[-1.94  0.00 -0.27  0.34 -1.05  1.10 -3.20] : Mafek
[-0.50  1.31 -1.03  0.17 -0.25  0.12 -2.15] : lafi
[-2.98  0.50 -0.36  1.20 -1.71  1.49 -4.89] : fik
[-2.15  1.98 -4.48 -0.76 -0.51  0.26 -8.26] : kesa
[-4.64 -1.10 -0.76  0.68 -2.32  2.32 -7.37] : nudu
[-0.04 -0.87  0.02 -1.41  0.16  0.56 -0.04] : nedub
[ 0.24 -4.62  3.45 -0.54  0.07  0.56  5.04] : Kidi
[ 0.16 -2.40  1.27 -1.20  0.21  0.50  2.00] : zopun
[-0.54 -0.41 -4.14 -3.39  0.77  0.01 -5.12] : porat
key -> tag
[0.00] -> j_371
[-1.94] -> j_174
[1.10] -> j_692
[-0.54] -> j_206
key Mafek 1: 
j_174
which: [ 0.16 -2.40  1.27 -1.20  0.21  0.50  2.00]
zopun
which: [-1.94  0.00 -0.27  0.34 -1.05  1.10 -3.20]
Mafek

[ 1.17 -0.31 -2.79 -4.77  3.05 -3.05 -3.83  0.45 -1.08  2.89  6.65] = zusa
[ 1.17 -0.31 -2.79 -4.77  3.05 -1.24  0.94 -5.65  0.14  5.18  1.46] = per
[ 1.26 -0.03 -2.84 -4.89  2.95 -0.95  1.39 -0.83 -0.51  5.02  1.34] = Tari
[-0.25 -0.51  1.34 -6.46 -1.19 -1.75  0.52 -2.07 -2.22 -0.33  8.40] = gepit
[ 0.55 -0.11  0.37 -6.16  0.45 -1.34 -4.08  2.21  0.45  2.90  6.17] = fon
[ 3.61 -3.75 -4.35 -0.66  5.25  0.07 -0.94  0.16  2.58  3.89 -0.36] = Lagak
[ 1.06 -0.43 -2.23 -4.61  3.24 -0.72  1.05 -2.14 -0.85  4.65  1.74] = vibor
[ 1.53 -2.21 -1.68 -2.31  2.79 -0.77 -0.95 -2.24  4.12  3.30 -0.50] = timo
[ 1.02 -0.38 -1.37 -3.85  3.06 -1.27  0.99 -1.19  1.68  4.86  1.51] = bobu
[ 1.13  0.00  1.51 -6.29 -1.38 -1.28  0.30  4.82 -1.42 -1.08  9.38] = zezak
[-0.78  0.72  1.52 -7.19  0.48 -2.55 -3.97  3.26 -0.51  2.84  6.68] = geb
key -> tag
[4.86] -> j_261
[6.17] -> j_44
[1.52] -> j_207
[1.50] -> j_849
[0.99] -> j_324
[4.87] -> j_623
[1.51] -> j_269
[1.00] -> j_133
key bobu 11: 
j_269
which: [ 1.06 -0.43 -2.23 -4.61  3.24 -0.72  1.05 -2.14 -0.85  4.65  1.74]
vibor

[ 2.08  0.94 -6.84 -0.77  2.61  3.28 -1.20  2.32  3.75  2.58 -2.91  1.79
 -4.43  4.84 -5.16 -4.18] : Doku
[ 2.08  0.94 -6.84 -0.77  2.61  3.28 -1.20  2.32  3.75  2.58  0.54  1.32
  4.84  0.86  4.89  5.21] : nen
[-5.79  4.42  0.62  1.47 -5.07 -6.56  3.99  0.82  1.05  3.77  5.36  5.94
 -1.79  4.96  0.43  2.10] : sir
tags:
[-5.79] -> j_334
[3.28] -> j_76
[-6.56] -> j_381
key sir 6: 
j_381
which: [ 2.08  0.94 -6.84 -0.77  2.61  3.28 -1.20  2.32  3.75  2.58 -2.91  1.79
 -4.43  4.84 -5.16 -4.18]
Doku
which: [-5.79  4.42  0.62  1.47 -5.07 -6.56  3.99  0.82  1.05  3.77  5.36  5.94
 -1.79  4.96  0.43  2.10]
sir

[-6.90  6.69 -1.06 -6.66  0.38] : Mede
[ 3.19  3.18  5.73 -0.67  6.50] : Naze
[-6.90  6.69 -1.06 -6.66  4.14] : bopo
tags:
[0.39] -> j_473
[0.38] -> j_106
[4.14] -> j_824
[4.13] -> j_171
key bopo 5: 
j_824
which: [-6.90  6.69 -1.06 -6.66  4.14]
bopo

[ 0.15  3.87 -0.21 -0.04 -0.18  1.02  1.29 -0.02 -1.53  4.07  0.72  4.82
  1.09 -3.96 -2.77  0.84  1.13  3.62 -3.95  4.39 -0.38  3.11  2.96 -0.28
  3.06  3.49]  bet
[-4.95 -3.81  1.72 -3.85  0.84  3.06 -1.85 -1.14  2.43 -1.51 -1.49  2.93
 -2.98  2.08  0.38  3.22  2.75  2.42  1.82 -3.88 -1.27  2.81 -1.59  2.56
  1.09 -1.40]  ridu
[ 1.17 -2.63 -0.29 -0.97  2.36 -0.49 -1.27 -0.70  0.94 -1.48  0.98 -2.36
 -6.17  4.75  2.66 -1.73 -0.93 -6.60 -0.62 -3.07  0.76 -2.32 -1.90 -2.05
 -3.61  0.36]  kudim
[-0.92  3.65  0.69  3.97 -1.49 -0.22 -1.90 -2.96  1.16  3.81 -4.67 -1.92
  0.18 -4.83  2.92  2.53  0.08  2.78  3.95 -1.67 -0.53 -0.66  0.27  0.14
 -0.94 -1.78]  kati
[ 0.71 -0.03 -0.14  2.26 -2.58 -3.79  1.63  0.60 -1.10 -1.67 -0.50 -7.57
 -0.42  2.24 -1.34 -3.43 -3.93 -4.07  2.90 -0.95 -0.15 -4.05 -0.30 -0.91
 -3.63 -0.21]  Samul
[ 0.15  3.81 -2.47  1.53 -1.06  2.82 -2.52 -0.33 -1.17  3.02 -0.42  1.33
  6.37 -3.34  3.31  2.74  1.09  3.11  0.33  2.87  3.12  0.25  0.74  0.82
  1.92 -3.21]  furir
[-4.24 -0.73  3.02  0.01 -0.92  0.15 -1.78 -3.01  2.12  1.41 -5.54 -0.46
 -5.49 -1.37 -0.21  2.80  0.99  1.48  4.06 -5.09 -2.58  1.09 -1.00  1.84
 -0.70 -0.70]  Sogad
[ 3.66  3.42 -1.73  4.11 -1.22 -2.95  1.42 -0.72 -2.74  1.87  1.01 -5.24
  2.77 -1.13  0.40 -2.80 -3.77 -3.88  0.63  2.21  0.58 -3.35  0.83 -2.12
 -2.49  0.84]  kam
[ 0.15  4.35 -1.53 -0.89 -0.22  1.93  1.00  0.38 -1.52  4.50 -0.82  2.06
 -1.56 -1.63 -1.13 -0.13  0.30 -1.08 -4.45  6.45  3.04  3.00  1.31 -4.05
  1.46  4.87]  kip
[-1.52 -2.76  3.10 -1.45  0.59 -1.55  0.78 -2.03  2.54 -0.11 -2.78  0.72
 -5.84  0.04 -2.59  1.23  0.76  1.20  1.80 -5.43 -6.24  0.59 -0.80  2.27
 -1.52  1.05]  Ganu
[ 3.71  2.40 -3.17  0.39  3.36  2.00 -1.85 -1.53 -0.44  2.86  2.63  2.59
 -1.07  0.59  5.75  0.48 -0.32 -4.47 -3.31  0.58  3.38 -1.36 -0.71 -3.22
 -1.97 -0.47]  vam
tags:
[0.59] -> j_739
[0.04] -> j_562
[-1.38] -> j_653
[-0.73] -> j_702
[-1.37] -> j_665
[2.23] -> j_386
[-0.72] -> j_564
[2.24] -> j_913
[-1.63] -> j_576
key Sogad 14: 
j_665
which: [ 0.15  3.87 -0.21 -0.04 -0.18  1.02  1.29 -0.02 -1.53  4.07  0.72  4.82
  1.09 -3.96 -2.77  0.84  1.13  3.62 -3.95  4.39 -0.38  3.11  2.96 -0.28
  3.06  3.49]
bet
which: [ 0.71 -0.03 -0.14  2.26 -2.58 -3.79  1.63  0.60 -1.10 -1.67 -0.50 -7.57
 -0.42  2.24 -1.34 -3.43 -3.93 -4.07  2.90 -0.95 -0.15 -4.05 -0.30 -0.91
 -3.63 -0.21]
Samul

[ 1.21 -5.66 -2.67  3.75  4.43 -1.03] -> lis
[ 1.21 -5.66 -2.67  1.54  4.43 -1.03] -> relip
[-5.08  2.38  2.09  0.49  0.66 -0.34] -> puz
[ 1.67  3.62 -3.24 -2.89  1.77 -2.23] -> Rapu
key -> tag
[-2.88] -> j_175
[-2.23] -> j_936
[3.75] -> j_891
[-2.24] -> j_102
[1.67] -> j_666
[-2.89] -> j_329
key Rapu 4: 
j_329
which: [ 1.67  3.62 -3.24 -2.89  1.77 -2.23]
Rapu
which: [ 1.21 -5.66 -2.67  3.75  4.43 -1.03]
lis
which: [ 1.21 -5.66 -2.67  1.54  4.43 -1.03]
relip

[ 0.75 -0.34 -4.42 -0.53 -1.31  2.09 -1.29  1.04] -> Pude
[ 2.59  0.23 -2.59 -0.18 -0.04 -1.00  0.49  1.21] -> Luk
[-5.77  0.05  7.61  0.99 -1.31  3.49 -2.09  0.27] -> Lov
[ 0.75 -0.34 -4.42 -0.53  1.85 -2.11  1.13 -5.79] -> von
[-4.30 -0.07  4.65  0.37 -0.61  0.81 -0.41  0.41] -> gedo
[-6.31  0.42  8.49  1.71 -1.76  5.69 -3.81 -1.70] -> mul
tags:
[0.81] -> j_115
[-0.53] -> j_533
[0.37] -> j_53
key gedo 4: 
j_53
which: [ 2.59  0.23 -2.59 -0.18 -0.04 -1.00  0.49  1.21]
Luk
which: [ 0.75 -0.34 -4.42 -0.53 -1.31  2.09 -1.29  1.04]
Pude

[ 2.31 -1.48  3.51  6.80  1.90 -2.20 -0.45  3.93  6.82 -4.33]  mez
[-2.76 -0.61 -5.89 -1.02 -0.47  3.46  1.12 -5.38  6.77  8.57]  ler
[ 2.49  4.60  3.26 -2.14  1.67  2.81  2.59  2.61 -6.42  2.10]  vuz
Table of tags by key:
[2.10] -> j_639
[2.59] -> j_773
[8.57] -> j_215
[2.09] -> j_633
[2.11] -> j_715
[2.60] -> j_135
[1.67] -> j_915
[1.68] -> j_602
key vuz 10: 
j_639
which: [ 2.49  4.60  3.26 -2.14  1.67  2.81  2.59  2.61 -6.42  2.10]
vuz
which: [ 2.31 -1.48  3.51  6.80  1.90 -2.20 -0.45  3.93  6.82 -4.33]
mez

